Each pair is two rows. How far apart are they, by a hidden measure? 0 means very close, and 20 very far. Two or three weighted sums of its numbers give each row a place; it is the straight-line distance between the places.
 2.25 -0.39 -1.43 -0.81  0.81  1.48 -0.90 -0.54  0.99 -0.53
 3.49 -0.15 -2.00 -1.45  0.61  2.15 -0.71 -0.96  0.88 -0.32 -> 5
 2.60  0.59 -1.11 -1.34 -0.51  1.32  0.53 -0.68 -0.25  0.32
 1.19  0.97 -0.03 -0.69 -1.07 -0.06  1.00  0.23 -0.60  0.16 -> 4
 0.71  0.66  0.21 -0.09 -0.49 -0.75  0.07  0.96  0.33 -0.71
 0.90  0.19 -0.09  0.12  0.35 -0.48 -0.94  0.70  1.16 -0.88 -> 4
 0.88  0.10 -0.22  0.03  0.50  0.15 -0.92 -0.37  0.82  0.17
 0.56  0.25 -0.08 -0.09  0.20  0.55 -0.30 -1.20 -0.03  1.24 -> 3
 0.36  0.24 -0.02 -0.07  0.12  0.53 -0.06 -1.05 -0.27  1.05
 0.07  0.15  0.14  0.13  0.13  0.07 -0.04 -0.17 -0.13  0.01 -> 5
-0.11  0.08  0.23  0.25  0.12 -0.26 -0.01  0.55 -0.02 -0.84
-0.10  0.09  0.18  0.16  0.03 -0.14  0.21  0.53 -0.22 -0.87 -> 2
 0.08  0.09  0.01 -0.04 -0.01  0.30  0.39  0.00 -0.50 -0.35
 0.23  0.01 -0.16 -0.15  0.10  0.66  0.32 -0.46 -0.52  0.08 -> 2
-0.28 -0.13  0.12  0.26  0.30  0.01 -0.17  0.05  0.11 -0.16
-0.20 -0.06  0.12  0.19  0.19 -0.04 -0.10  0.08  0.11 -0.07 -> 1
 0.05  0.01  0.00  0.02  0.08  0.10  0.00 -0.03  0.07  0.09
 0.26  0.05 -0.11 -0.11  0.01  0.21  0.06 -0.08  0.06  0.16 -> 1
 0.27  0.06 -0.11 -0.12 -0.02  0.16  0.07  0.01  0.10  0.11
 0.11  0.04 -0.03 -0.04 -0.03  0.01  0.06  0.16  0.14  0.01 -> 1
-0.06 -0.01  0.04  0.04  0.01 -0.07  0.03  0.23  0.17 -0.03
-0.12 -0.08  0.02  0.07  0.07 -0.01  0.00  0.16  0.18  0.02 -> 1
 0.50  3.50  1.64 -1.45 -4.73 -1.22  4.76  0.15 -4.23  2.73
-0.30  3.05  2.35 -0.01 -3.59 -3.55  2.90  2.92 -1.68 -0.38 -> 2
 1.79  1.30  0.68  0.52 -0.26 -2.92 -1.63  3.46  2.67 -3.21
 2.60  0.81 -0.13  0.28  0.85 -1.10 -2.66  0.82  2.88 -1.12 -> 12
 0.21  1.63  1.27  0.47 -0.51 -0.67 -0.30 -2.00 -0.40  3.30
-1.48  1.72  2.12  0.96 -0.86 -0.90  0.60 -2.48 -1.71  3.73 -> 16
-0.81  0.62  1.31  1.29  0.70 -0.86 -1.11 -0.83  0.16  0.90
 0.25 -0.17  0.36  1.18  1.71 -0.53 -2.09  0.64  1.42 -2.12 -> 8
 0.10  0.21  0.43  0.67  0.76 -0.10 -0.40  0.53 -0.22 -1.91
-0.35  0.86  0.74  0.09 -0.58  0.49  1.78 -0.42 -2.49 -0.32 -> 10
 0.06  0.68  0.31 -0.22 -0.46  1.14  1.84 -0.82 -2.58 -0.16
 0.66 -0.07 -0.34 -0.07  0.67  1.36  0.36 -0.45 -1.01 -1.24 -> 4
 0.25 -0.41 -0.23  0.36  1.18  0.89 -0.47 -0.06 -0.09 -1.52
-0.83 -0.15  0.49  0.71  0.71  0.20 -0.09 -0.14 -0.43 -0.48 -> 3
-1.16  0.12  0.79  0.70  0.26 -0.05  0.26 -0.43 -0.67  0.54
-0.34  0.08  0.33  0.39  0.38  0.19 -0.13 -0.48 -0.06  0.59 -> 7
 0.60  0.01 -0.18  0.05  0.49  0.36 -0.53 -0.21  0.64  0.20
 0.71  0.22 -0.14 -0.11  0.09  0.10 -0.20  0.18  0.61  0.12 -> 1
 0.26  0.48  0.22 -0.09 -0.47 -0.35  0.40  0.54  0.22  0.29
 1.56 -0.09 -0.86 -0.57  0.30  0.68 -0.43  0.22  1.11 -0.19 -> 4
 2.25 -0.55 -1.61 -0.94  0.80  1.64 -0.79 -0.33  1.42 -0.14
 1.23 -0.51 -1.19 -0.82  0.37  1.55  0.03 -0.56  0.54  0.56 -> 8
 1.30 -1.76 -2.09 -0.81  1.53  2.30 -0.87 -0.14  1.52 -0.89
 0.67 -1.45 -1.73 -0.92  0.82  2.26  0.18 -0.44  0.47 -0.05 -> 6
-0.23 -1.23 -0.96 -0.38  0.43  0.75  0.14  0.93  0.85 -0.80
 0.00 -1.12 -0.96 -0.38  0.46  0.66 -0.12  0.80  1.10 -0.57 -> 5
-0.19 -0.68 -0.62 -0.42 -0.04  0.53  0.33  0.26  0.53  0.49
-0.25 -0.36 -0.37 -0.41 -0.32  0.35  0.50 -0.02  0.27  1.07 -> 3
 0.03 -0.34 -0.39 -0.32 -0.12  0.16  0.06  0.18  0.69  0.70
 0.24 -0.34 -0.40 -0.19  0.09 -0.07 -0.36  0.50  1.09  0.13 -> 3
 0.12 -0.17 -0.19 -0.10 -0.04 -0.26 -0.24  0.55  0.87  0.08
-0.05  0.04  0.01 -0.09 -0.26 -0.26  0.11  0.32  0.35  0.34 -> 2
 0.04  0.06 -0.03 -0.12 -0.20 -0.04  0.16  0.05  0.11  0.37
 0.24 -0.06 -0.18 -0.11  0.08  0.20 -0.07 -0.08  0.17  0.10 -> 2
 0.21 -0.14 -0.19 -0.03  0.25  0.28 -0.17 -0.12  0.11 -0.14
-0.06 -0.10 -0.02  0.08  0.22  0.22 -0.04 -0.16 -0.16 -0.17 -> 2
-0.25 -0.04  0.12  0.15  0.15  0.18  0.12 -0.22 -0.43 -0.14
-0.17 -0.04  0.08  0.15  0.22  0.25  0.06 -0.27 -0.45 -0.23 -> 1
 0.05 -0.07 -0.03  0.10  0.32  0.35 -0.08 -0.32 -0.35 -0.34
 0.11 -0.01 -0.01  0.09  0.29  0.33 -0.08 -0.35 -0.36 -0.31 -> 1
 0.04  0.09  0.09  0.11  0.17  0.20  0.00 -0.34 -0.43 -0.20
 0.01  0.14  0.15  0.13  0.11  0.07 -0.03 -0.28 -0.38 -0.16 -> 1
 0.08  0.13  0.12  0.14  0.14  0.01 -0.15 -0.22 -0.21 -0.19
-0.42  0.62  0.63  0.10 -0.69 -0.47  0.77 -0.09 -1.00  0.36 -> 3
-0.48  0.55  0.74  0.33 -0.57 -1.10  0.33  0.78 -0.32 -0.49
 0.14  0.18  0.27  0.32  0.06 -0.97 -0.61  1.02  0.72 -1.14 -> 5
 0.80  0.03 -0.29 -0.09  0.28 -0.03 -0.75 -0.05  0.69 -0.24
 0.73  0.14 -0.36 -0.40 -0.02  0.65 -0.13 -1.19 -0.14  1.17 -> 3
 0.27  0.12 -0.19 -0.33 -0.17  0.63  0.19 -1.27 -0.50  1.43
-0.11 -0.17 -0.10 -0.02  0.10  0.16 -0.13 -0.39 -0.03  0.34 -> 4
-1.70 -0.18  0.98  1.00 -0.03 -1.95 -0.34  2.01  0.62 -1.66
-1.11 -0.62  0.49  1.03  0.71 -1.75 -1.37  2.18  1.67 -2.37 -> 4
 0.18 -0.72 -0.43  0.28  0.99 -0.10 -1.51  0.23  1.47 -0.72
 0.72 -0.39 -0.75 -0.40  0.54  1.16 -0.71 -1.76  0.31  1.57 -> 5
 0.45 -0.13 -0.49 -0.42  0.14  1.04 -0.22 -1.95 -0.22  2.08
-0.04 -0.18 -0.09  0.06  0.22 -0.03 -0.55 -0.47  0.38  0.55 -> 4
-0.38 -0.27  0.20  0.47  0.34 -0.99 -0.91  0.99  1.01 -1.07
-0.42 -0.13  0.28  0.42  0.11 -1.07 -0.60  1.12  0.72 -1.17 -> 2
-0.08  0.07  0.09  0.00 -0.21 -0.34  0.00  0.15 -0.06 -0.14
 0.42  0.06 -0.29 -0.37 -0.17  0.46  0.14 -0.78 -0.41  0.61 -> 2
 0.54 -0.07 -0.44 -0.39  0.04  0.72 -0.02 -1.02 -0.35  0.65
 0.13 -0.19 -0.23 -0.09  0.20  0.33 -0.24 -0.56 -0.13  0.13 -> 2
-0.42 -0.21  0.11  0.24  0.20 -0.21 -0.27 -0.01 -0.05 -0.34
-0.61 -0.18  0.24  0.31  0.13 -0.35 -0.18  0.11 -0.15 -0.41 -> 1
-0.34 -0.13  0.08  0.13  0.08 -0.07 -0.07 -0.16 -0.29 -0.19
 0.09 -0.11 -0.17 -0.11  0.08  0.31 -0.03 -0.48 -0.36  0.01 -> 1
-0.13 -0.02  0.06  0.05 -0.04 -0.17 -0.04 -0.01 -0.20 -0.26
-0.21 -0.04  0.11  0.11 -0.01 -0.27 -0.13  0.05 -0.10 -0.27 -> 1
-0.10 -0.07  0.02  0.07  0.05 -0.13 -0.21 -0.12 -0.04 -0.10
 0.03 -0.08 -0.08 -0.02  0.07  0.04 -0.22 -0.33 -0.05  0.11 -> 1
-0.55  0.43  0.37 -0.20 -0.84  0.08  1.12 -0.84 -1.47  1.21
 0.15  0.13 -0.21 -0.47 -0.35  0.90  0.70 -1.47 -1.21  1.33 -> 2
 0.90 -0.47 -0.90 -0.46  0.68  1.46 -0.51 -1.58 -0.12  0.61
 0.43 -0.62 -0.67 -0.11  0.91  1.12 -0.80 -1.30  0.10  0.30 -> 1
-0.71 -0.31  0.13  0.29  0.39  0.33 -0.18 -0.94 -0.52  0.51
-0.60 -0.08  0.03 -0.09  0.12  1.37  0.45 -2.82 -1.64  2.63 -> 3
 0.50 -0.34 -0.78 -0.56  0.72  2.74 -0.07 -4.33 -1.51  3.55
 1.06 -0.66 -1.15 -0.47  1.40  2.83 -0.99 -4.02 -0.64  2.59 -> 4
 0.30 -0.52 -0.48  0.11  1.23  1.50 -1.03 -2.41 -0.35  1.06
-0.76 -0.03  0.49  0.59  0.47  0.02 -0.32 -0.91 -0.78  0.07 -> 7
-0.72  0.31  0.70  0.52  0.01 -0.34  0.14 -0.42 -1.10 -0.30
 0.37  0.32  0.10  0.04  0.14  0.36 -0.02 -0.86 -0.95 -0.26 -> 5
 1.24  0.25 -0.44 -0.35  0.35  1.07 -0.27 -1.50 -0.79  0.08
 0.76  0.46 -0.07 -0.23 -0.01  0.70  0.13 -1.38 -1.16  0.33 -> 2
-0.13  0.57  0.52  0.17 -0.28 -0.15  0.34 -0.65 -1.25 -0.01
-0.39  0.38  0.61  0.44 -0.07 -0.59 -0.03 -0.01 -0.75 -0.69 -> 1
-0.09  0.12  0.29  0.37  0.27 -0.35 -0.44 -0.03 -0.30 -0.89
 0.20  0.05  0.01  0.10  0.27  0.16 -0.35 -0.59 -0.42 -0.33 -> 2
 0.20  0.10 -0.06 -0.10  0.05  0.44  0.00 -1.02 -0.78  0.32
 0.05  0.06 -0.04 -0.10 -0.03  0.34  0.09 -0.87 -0.75  0.31 -> 2
-0.08 -0.08 -0.02  0.02  0.06  0.03 -0.11 -0.31 -0.35 -0.22
-0.20 -0.18  0.00  0.10  0.09 -0.22 -0.24  0.11 -0.06 -0.57 -> 1
 0.86 -1.10 -0.88  0.32  1.61 -0.23 -2.50  0.95  2.47 -2.29
 0.81 -1.23 -0.88  0.47  1.86 -0.46 -3.12  0.91  3.21 -1.89 -> 8
-0.34 -0.46  0.02  0.45  0.57 -0.90 -1.67  0.05  1.77  0.53
-1.53  0.53  1.10  0.37 -1.20 -1.83  0.37  0.32  0.07  1.79 -> 7
-0.75  0.52  0.72  0.07 -1.33 -2.07  0.35  1.55  0.64  0.32
 0.85  0.00 -0.39 -0.39 -0.63 -1.56 -0.54  2.50  1.96 -1.68 -> 4
 1.02  0.21 -0.60 -0.97 -1.21 -0.68  0.60  1.57  0.74 -0.59
 0.19  0.48 -0.28 -1.20 -1.94  0.00  2.06  0.21 -1.07  1.34 -> 8
-0.30 -0.01 -0.35 -0.94 -1.34  0.36  1.71 -0.16 -0.98  1.38
-1.48  0.07  0.23 -0.68 -1.77  0.08  2.64  0.04 -1.99  1.43 -> 11
-1.74 -0.06  0.27 -0.61 -1.78  0.00  2.93  0.67 -2.21  0.49
 0.81 -1.43 -1.81 -1.09  0.49  1.92  0.43  0.27  0.13 -1.33 -> 10
 1.82 -2.02 -2.73 -1.35  1.56  3.27 -0.56 -0.90  0.74 -1.07
 0.07 -1.39 -1.53 -0.95  0.62  2.80  0.80 -1.77 -0.98  0.94 -> 6
-2.66 -0.32  0.62 -0.03 -1.00  0.69  2.61 -0.95 -2.75  1.88
-2.67 -0.29  0.95  0.51 -0.71 -0.57  1.75  0.78 -1.54  0.00 -> 6
-0.56 -0.72 -0.15  0.30  0.48 -0.33 -0.20  1.65  0.70 -2.05
 0.88 -0.40 -0.70 -0.29  0.42  0.37 -0.34  0.88  0.82 -1.42 -> 11
 0.76  0.53 -0.21 -0.66 -0.72  0.58  1.02 -0.41 -0.72  0.85
 0.35  0.97  0.30 -0.52 -1.15  0.24  1.41 -0.72 -1.20  1.71 -> 2
 0.43  0.60  0.26 -0.04 -0.34 -0.26  0.17  0.07  0.10  0.51
 0.64  0.06  0.02  0.36  0.64 -0.45 -1.16  0.67  1.43 -0.72 -> 3
 0.25  0.09  0.21  0.47  0.61 -0.37 -0.95  0.33  1.06 -0.28
-0.23  0.38  0.48  0.32  0.07 -0.02  0.06 -0.47 -0.16  0.89 -> 4
-0.04  0.36  0.28  0.10  0.02  0.48  0.38 -0.81 -0.57  1.03
 0.46  0.03 -0.16  0.00  0.46  0.78 -0.01 -0.45 -0.10  0.06 -> 2
 0.46 -0.14 -0.24  0.07  0.62  0.68 -0.12  0.11  0.12 -0.77
-3.18  0.52  2.48  1.99 -0.50 -3.53  0.49  3.88  0.18 -2.87 -> 13
 0.30  0.93  1.02  0.87  0.01 -2.26 -1.48  1.56  2.21 -0.22
 2.18  1.28 -0.02 -0.38 -0.28 -0.22 -1.08 -1.15  1.48  2.58 -> 13
 1.57  1.63  0.49 -0.27 -0.89 -0.79 -0.45 -0.91  0.95  2.92
 0.05  1.52  1.42  0.64 -0.99 -2.63 -0.54  1.37  1.41  0.82 -> 11
